Each path is a new rotation, seen through one point. The rows after it are directions, each followed by how far the rotation turns it, in degrees per step (0 if it stays put).
Each turn is a multiple of 5 degrees from 10 to 175, or 0.
Each row of a path follows its step; steps can be skipped.
Rotation 1:
step 3: [ 0.12 -0.54 -0.26 -0.77 -0.12  0.40 -0.40  0.70  0.62 -1.55 -1.43  0.27
  0.23 -1.55  0.43 -2.69  1.83  0.07 -0.20 -0.74 -0.36 -1.05 -0.67  1.60
 -0.04 -0.28 -1.51 -1.19 -2.19  0.77 -2.61 -0.54 -0.46  0.16 -0.47 -0.47
 -0.30 -0.30]
step 4: [-0.05  0.44  0.17  0.86  2.28  1.09 -0.80 -1.67 -0.39  0.45  2.59 -0.79
  2.09  1.80  0.87 -0.14 -0.92 -0.89 -0.40 -0.73  0.59  0.78 -0.03 -0.27
  1.17  0.05 -0.51 -1.02  1.23  1.04  1.20 -0.74 -0.17 -0.66  0.03 -0.94
 -1.57 -0.04]
step 7: [-1.08 -0.09  2.10 -0.25  0.06  0.89  0.81  0.52  0.65 -1.66  0.44 -0.44
 -1.36  0.75 -0.77  1.07 -0.23 -0.15 -1.07 -1.45 -2.49  0.54 -0.74  0.74
  2.56  0.12  1.09 -0.65  0.54 -1.47 -0.81 -0.25 -0.49 -0.45  0.74 -0.86
  0.00 -1.62]
step 10: [ 0.73  0.03  1.48 -0.26  1.37 -0.73 -0.58  0.21  0.71 -1.84  1.11  1.31
  0.03 -2.54 -0.44 -0.93 -0.14 -1.00  1.64 -0.10 -0.42  0.09  0.62  0.92
 -1.70 -1.80  1.05 -1.07  0.33 -0.94  0.71  0.57  1.23 -1.70  1.05 -0.36
 -0.18  0.10]
step 12: [-0.95  1.24  0.09  0.34  0.86 -0.59 -0.85 -0.57 -1.81  1.28 -0.23  0.86
  0.52 -1.07  2.11  1.48  0.61 -1.34  0.56 -0.07  1.13 -1.22 -0.35 -0.71
  1.19  1.05 -0.54  1.97  0.75  1.10  0.91 -0.48  0.56 -1.28 -1.43  0.44
 -1.93  0.42]
step 16: [ 0.79  0.24  0.60  0.13 -0.50 -1.25  2.04 -0.82  0.73  0.28  2.16  0.12
  1.30  1.90  2.27  0.53 -0.06  0.25  0.42  0.54 -0.49 -0.17  1.41 -1.00
 -0.29 -0.86 -0.24  0.93 -1.36  2.08  0.00  0.66  1.04  0.44  1.75 -0.05
  0.83  0.99]
step 17: [-0.59 -1.11  1.87 -0.70 -0.82  0.16  0.39 -0.62  0.44 -0.18 -0.20  0.05
 -0.72 -0.90 -2.81  2.13 -1.78 -0.02 -0.80 -0.61  1.51  0.46  0.22 -0.88
  0.11 -0.95  0.94 -1.48  0.35 -2.19 -0.77 -0.02  0.51  0.57 -0.67  1.48
  0.77 -0.44]
step 21: [ 0.37 -0.29 -1.05  0.35 -1.26 -1.33 -1.90  0.65 -0.04 -0.31 -2.13 -2.25
  0.94  0.94 -0.39 -1.46 -1.27  0.63 -0.41  0.21  1.84  0.36 -0.37  1.01
 -1.01 -0.73 -0.09 -0.97  0.93  0.41 -1.25 -1.83 -1.03  0.18 -1.01 -1.22
  0.24  0.53]
step 23: [-0.79  1.18  0.14 -0.67 -0.93  0.48  1.08 -0.38  0.02  0.57 -0.01  0.28
  1.50  0.64 -1.63 -1.54 -0.56  1.26 -0.15  1.34 -0.58 -1.06 -0.92  0.66
  0.49  0.61 -2.50  0.53  0.45 -0.79  1.28  2.33  0.20  2.14  0.54  0.48
  1.05  0.64]
step 27: [-2.14 -1.66  0.63 -1.05  0.33 -0.51 -0.72 -1.95  0.40  0.88 -0.86 -0.01
 -0.53 -1.86 -0.29  1.23 -0.67 -2.26 -0.50  1.18  1.34 -0.67  1.51  1.00
  1.30 -0.11  0.10  0.63  0.03 -0.62  0.78 -0.02 -0.60  1.81 -0.45 -0.20
 -1.29  0.35]
Speeds:
[ 0.39 -0.31  0.49 -0.64 -0.19  0.00  0.21  0.44 -0.54  0.55 -0.27 -0.37
 -0.07  0.51  0.05 -0.47 -0.19 -0.71  0.21 -0.57  0.31  0.09  0.21 -0.81
  0.13 -0.16 -0.39 -0.32  0.24  0.00 -0.36  0.41 -0.15 -0.48  0.04  0.10
 -0.34  0.19]
85
[ 0.35  0.97  0.54  0.03  0.20  0.02  0.27 -0.54  0.33 -0.66 -0.56  0.00
  0.25 -0.11 -0.25  0.18  0.60  0.27  0.33 -0.04  0.28 -0.36  0.59 -0.44
  0.11  0.35 -0.44 -0.03 -0.39  0.04 -0.34  0.46  0.10 -0.16  0.43 -0.34
 -0.03 -0.14]
110
[ 0.27  0.48  0.53 -0.33  0.28  0.44  0.03  0.35 -0.07 -0.18  0.70 -0.33
  0.25 -0.21 -0.34 -0.51 -0.28  0.10  0.36 -0.47 -0.63 -0.36 -0.11 -0.13
  0.49 -0.36  0.58  0.14 -0.31  0.51  0.04 -0.35  0.67  0.53  0.01  0.08
  0.04  0.32]
115
[ 0.04  0.03 -0.27 -0.05 -0.05 -0.08  0.10 -0.38 -0.16 -0.50 -0.47 -0.20
 -0.82  0.22 -0.35 -0.02 -0.64 -0.22  0.05 -0.65  0.10  0.35  0.18  0.60
 -0.29  0.14  0.46  0.89  0.04  0.02  0.00  0.37  0.60 -0.45  0.07 -0.36
  0.16  0.51]
35
[ 0.08  0.12  0.42  0.68 -0.20 -0.36 -0.30 -0.21  0.62  0.22  0.26 -0.81
  0.33 -0.30 -0.14 -0.09 -0.13 -0.16 -0.31 -0.35  0.28  0.42 -0.41 -0.30
 -0.22  0.29 -0.14  0.66 -0.32  0.20 -0.06 -0.25 -0.20 -0.47  0.20  1.00
  0.14 -0.07]
90
[-0.05  0.46 -0.11  0.18  0.21  0.16 -0.91 -0.40 -0.16  0.29  0.29 -0.26
 -0.28 -0.24  0.27 -0.75  0.18 -0.04 -0.31 -0.05  0.44 -0.58  0.11  0.00
  0.48  0.32  0.34  0.01  0.37  0.16 -0.13  0.10 -0.68 -0.36 -0.61 -0.62
  0.40  0.27]
45
[ 1.16  0.00 -0.19  0.53 -0.23 -0.15  0.14  0.46 -0.20  0.01 -0.26 -0.16
  0.04 -0.47 -0.63  0.09 -0.16 -0.26 -0.53  0.48  0.15 -0.23  0.05 -0.32
 -0.46  0.26  0.79 -0.56  0.25  0.25  0.32  0.14  0.32 -0.08 -0.08 -0.17
  0.08 -0.31]
90
Rotation 2:
step 0: [ 1.20  0.01 -0.86  0.57  0.33 -0.25 -1.51  1.92 -0.77  0.31  0.35 -1.34
 -0.64 -0.47  0.47  0.75 -0.15  0.06  1.57  0.38 -1.77  0.45  0.29 -1.12
 -1.83 -0.06 -0.32  2.67  0.03  0.13  2.59  0.22 -1.07  1.37  0.82 -0.94
 -0.81 -0.65]
step 4: [-0.17  0.13  0.72  0.25  0.06 -0.77 -0.59  0.44 -0.43  1.45 -1.38  0.33
  0.23 -1.14  0.47  1.07 -1.37 -0.42 -0.50 -0.31  1.81  1.84  0.93 -0.37
  1.29  0.93 -0.58  1.14 -0.06 -0.21 -1.83  0.56 -0.59 -1.94 -1.71 -2.22
  1.97 -0.65]
step 5: [ 0.52 -0.10 -0.32 -0.11 -1.92 -0.38  1.08 -0.08 -0.52 -1.45 -2.35 -0.40
  0.84  0.27  0.26 -0.84  1.08 -1.03  0.55 -0.17 -1.87  0.17 -0.16  0.40
 -2.25  0.92  2.58 -0.21  0.32 -0.09 -0.92 -1.13  0.89  0.98 -0.53 -1.16
  1.57 -1.03]
step 11: [ 1.20 -0.17  0.78  2.00 -0.45  1.13 -0.18  0.90  0.86 -0.08  1.71  1.08
  2.32  1.84  1.76 -0.50  1.32 -0.80  0.11  1.14  1.12  0.22 -0.58 -0.90
 -0.06 -1.80  0.12 -0.16 -0.92  0.92  1.03  0.90  0.53 -0.51 -0.30  0.80
  0.39 -1.82]
step 17: [-1.56 -0.32 -1.60  2.08  1.18 -0.32 -0.20  1.40 -1.28 -0.52  0.63 -0.24
 -2.14 -0.19 -0.37 -2.78  1.22  0.86  0.84 -0.14 -0.90  0.60 -0.45  0.31
  0.44  0.83 -0.96  1.06 -2.04 -0.60  0.39  0.96  0.58  0.27 -0.16 -1.24
  0.38 -0.35]
step 19: [ 1.29 -1.13  1.26  1.35 -0.06  1.19 -0.58  1.31 -1.22  1.19  1.57  0.50
  0.56 -1.47  0.65 -1.14  0.80  0.11 -0.30  1.51 -0.91 -1.08 -0.52  0.37
  0.72  1.15 -1.79  1.06  0.54 -1.11  1.15  1.79 -0.24  2.38  0.11 -0.89
 -0.15 -0.20]
step 20: [-1.96  0.90  1.32  1.07 -0.93  0.79  0.02 -0.89 -0.69 -0.49  0.93  1.13
  0.16 -0.97 -2.41  2.31 -0.71  0.22 -0.44 -1.33  0.03  0.41 -1.08 -1.16
  0.12  1.20  1.72  0.69  0.73 -0.72 -0.04  0.11 -1.02 -0.57 -0.46 -1.64
 -1.34  0.96]
step 21: [ 1.03 -0.67  0.63  0.43 -0.28 -0.09  0.93 -0.28  0.20  0.22  0.48  0.90
  0.96 -0.16  2.23  1.42 -1.02 -1.16  0.26  0.39  0.46 -0.15  0.86 -0.09
 -1.84 -0.46 -1.28  2.07  0.92 -2.70 -0.44 -0.11  1.03  1.58 -1.05 -1.26
  0.90 -1.72]
step 22: [ 0.00 -0.67  0.70  0.67 -0.05  0.50  1.63  0.23  0.13 -0.59 -1.98  1.49
  1.65 -0.76 -0.43  0.09 -0.88  0.35  0.07  0.51  0.67  1.72 -1.48 -0.89
  0.39  2.08  1.84  1.38 -1.79  1.34 -1.32  0.68 -0.05 -1.01  0.26 -1.31
  0.88  0.67]
step 24: [ 0.97  0.19  0.04 -1.84 -0.86  0.12 -0.32  0.79  0.10 -1.23 -2.29 -0.02
  2.38  0.21  0.62 -1.04  1.50  0.93 -2.50  0.23 -1.57 -1.31 -1.39 -0.53
  0.11  0.48  0.24  0.93 -1.09  0.26 -2.16  0.00 -0.10  0.32  0.21 -0.02
  0.07  0.84]
Speeds:
[-0.37  0.06  0.63  0.11  0.07 -0.20  0.08  0.35  0.80 -0.78  0.04 -0.08
  0.69 -0.41  0.07  0.51 -0.34 -0.02 -0.09  0.25 -0.07  0.43  0.51 -0.36
  0.20  0.02  0.00  0.59 -0.29 -0.12  0.58  0.12  0.52  0.26  0.14  0.58
 -0.22  0.14]
35
[ 0.16  0.05  0.21  0.80 -0.31  0.29  1.00 -0.08  0.16  0.20 -0.07  0.20
  0.02 -0.24 -0.24 -0.72  0.58 -0.11 -0.15 -0.46 -0.39 -0.12  0.06 -0.13
 -0.20 -0.04  0.01 -0.42 -0.13 -0.21 -0.06  0.02  0.70  0.21 -0.36  0.63
 -0.20 -0.66]
175
[ 0.20 -0.33 -0.13 -0.08  0.72  0.06 -0.28 -0.49 -0.37  0.64  0.90 -0.15
  0.52  0.14 -0.14  0.26  0.27  0.00  0.32 -0.05 -0.61  0.54 -0.21 -0.17
  0.28 -0.17  0.48 -0.01 -0.16 -0.55  0.39  0.49  0.03  0.09 -0.51  0.10
 -0.49  0.08]
40
[-0.27 -0.09 -0.20  0.12  0.00  0.59  0.06  0.70 -0.28  0.36  0.28 -0.40
  0.40 -0.88 -0.05  0.89  0.24  0.19 -0.09  0.05  0.00 -0.70 -0.19  0.49
 -0.08 -0.03 -0.13 -0.43 -0.22 -0.12 -0.13 -0.78 -0.07  0.21  0.14  0.16
 -0.37  0.28]
60
[-0.80 -0.33  0.61  0.05  0.68 -0.17  0.45 -0.29  0.41 -0.02  0.64 -0.05
  0.16  0.51  0.06  0.15  0.39  0.46 -0.09 -0.60  0.01 -0.19 -0.36 -0.08
 -0.61 -0.34 -0.61  0.38  0.01  0.25 -0.39 -0.21 -0.27 -0.06  0.01 -0.16
  0.44  0.03]
80
[ 0.23  0.01  0.03  0.12  0.18 -0.49 -0.37 -0.55  0.05  0.47  0.04  0.33
  0.33 -0.06  0.86 -0.06  0.43  0.25 -0.73  0.56  0.81 -0.45  0.36 -0.50
  0.49  0.09 -0.46 -0.13 -0.07 -0.19 -0.18 -0.33  0.28  0.18 -0.40  0.00
 -0.11 -0.09]
145
